One turn moves every row onto another: examples first, then more rows asked
k750: [-22  -2   5 -13 -19  11  -5   5  21  -2   0 -12   7   6 -11 -11 -23  -5
   1  -2]
k398: [ -2   2   6 -14  13   1  -3  19  10  10   7 -26  18  -1 -10   0   2  -4
 -11   2]
k39: [ -6  -4  13   6 -12  -1 -17  -4   4 -14  10   8  18  28  -7 -10  -5  -3
  -7  -9]
k579: [ -1 -15  -6   6  19  -1  -8 -14   5  26  11 -16  -8   1  10  -3  -7   3
  -9  18]
k970: [-10  -7   1   1   0  14 -12  -7   2   5 -12   5   1 -23   1  -2  29  -2
   0   0]
k988: [-23  -3   0   3  -4   1  -8   8 -20  11   1  11   2   9  -4 -25  12   0
  -3  -4]
k362: [ 14  -1  -1   3   2 -18  11   0   0  -3   3   1  -3  28   2   0   9 -12
 -10  -4]
k134: [-17   5   6  -1  19 -12  -2   3   2   5  12 -15 -13  19  -5   3   7  -9
  -2  16]
k668: [ 10 -17  -9   5  15  -4 -15  -8  -2  11  -6 -20 -11  -3  -3  -3   3  -9
   9  25]
k379: [  4  -7 -13   1  -1  -4  10  -7   5   5   9  14  20  14  11 -14  -9   2
 -14  17]
k155: [ -1 -33  -8   7 -12  -1 -15   1  -3  -7 -14  -7  -2  11   5  -8  22  -2
  -3  -9]
k833: [ 10  -5   3   3 -11  10  -5 -10  -3   4 -16   2  14   2  -4   1   6 -16
   1 -26]
k33: [-20 -14  11 -14  -8   1 -20  -5 -13  13  11   2   1  13   0 -25  -4   9
  -9  -1]
k222: [ 13  -4  -3  -2 -14 -10   5 -12 -16 -16   6  -7  -6  24   2   4   5  -7
  -6   3]
k171: [  2  -9   1 -18 -11  23  -4   1  -3  -2  13  12  -1 -17   8  -3  -8  -9
  -4   7]
k711: [ -1  -6  17 -19  -9  -3 -11   6   5  -8 -14  -4 -18  -8  -3  -4  -8  -7
 -12 -13]
k891: [  1   8  -2  10  -6  16  14  -6  15   6  19 -21   2  -7  -6  -7  13   0
  -1  -5]
k391: [-19 -22   7 -14 -11  -7 -28   1  -5   6  -7 -19  -9  10   9  -2  -5   4
   5  13]
k351: [-25 -23  -2   4  -2   8  -6  -7  24   3  -5  -2 -22   4  -1   1   7  -3
   6  14]
k852: [  4 -22   9  -1   0 -16  -4   1  23   9  -8  -4  18  19 -12  -4   4   9
   3  -7]
k315: [12 -5 -8 10  7 -6 -6 -1 10 -3  6 -3 -5  8 13 26 -9 12  1  4]
k374: [ -2   4  -7 -21   1   0   1   5   0   9 -20  -3  16 -16   3  -5 -11   7
   4   4]
k660: [-10  -7   6  -1   5   5 -18  -3   6   3 -18 -13   8 -16  -9  -3  29  -4
  -3   0]
k464: [ -6 -13  15 -20   4 -12 -15  12   0  -5   6 -16  -3  -6 -14   0 -16  -7
  -7  -7]
k240: [-17  -3   7  -8  -3   3  -7 -10  -8  -7  17   9 -21  14  -1  -6   3 -13
   5  17]
k617: [-43 -14   2   6  -5   5  -4   1  13   0  -7 -13  -9  11 -10  -3  10   2
  -2   4]
k515: [  2   4  -7 -11  -4  12   2  -6   9   9  -8  -3  26 -11  -4 -21  -7  -6
   6   9]
k787: [-22 -10  -5  19   2   6  -3  -3  13  26  14   0   2   9  15 -13   5 -11
  -3   9]
k755: [ -3  -5  -5   6   2   9   8  -2   5   7  36  -1   0 -14  -4  -4  -3  -4
   1  -3]
k714: [ 17  -5  -4   1  -5   5  -3  -7  -2   8 -16 -14  10   0  -2  14   9  -5
   7 -20]
k665: [ -3 -27 -16  23  -1   1  -5   0   0   1 -10 -11   1   7   8  -4  23  -6
 -10  -8]
k640: [-10 -19  -9  15 -13   6   5 -20  -8  -6  -4   6   8  -5   8  10 -12   7
 -10   2]
k979: [ -6  -8  -2  16 -24   5 -14  -9  -1  -3  11  15   3   3  -1  -2 -22   4
 -16   3]
k796: [  4 -11  -6 -19  -3 -16  -4   1  -5  -3  -4  -8  16  18   5  -4 -13  16
  -8  19]
k358: [-12   1 -10  -5  -6   9   8   6  29  10   3  -9  -8  -6   3   8 -20   2
   6   4]
k836: [  8  -9   0   6  -2 -19 -15   9  22  13   7 -14   4  14 -12   7  -7  18
  -4   2]

k787 moves to k171
k579 moves to k755
k351 moves to k515
Now these:
k134 moves to k358
k988 moves to k711
k833 moves to k155

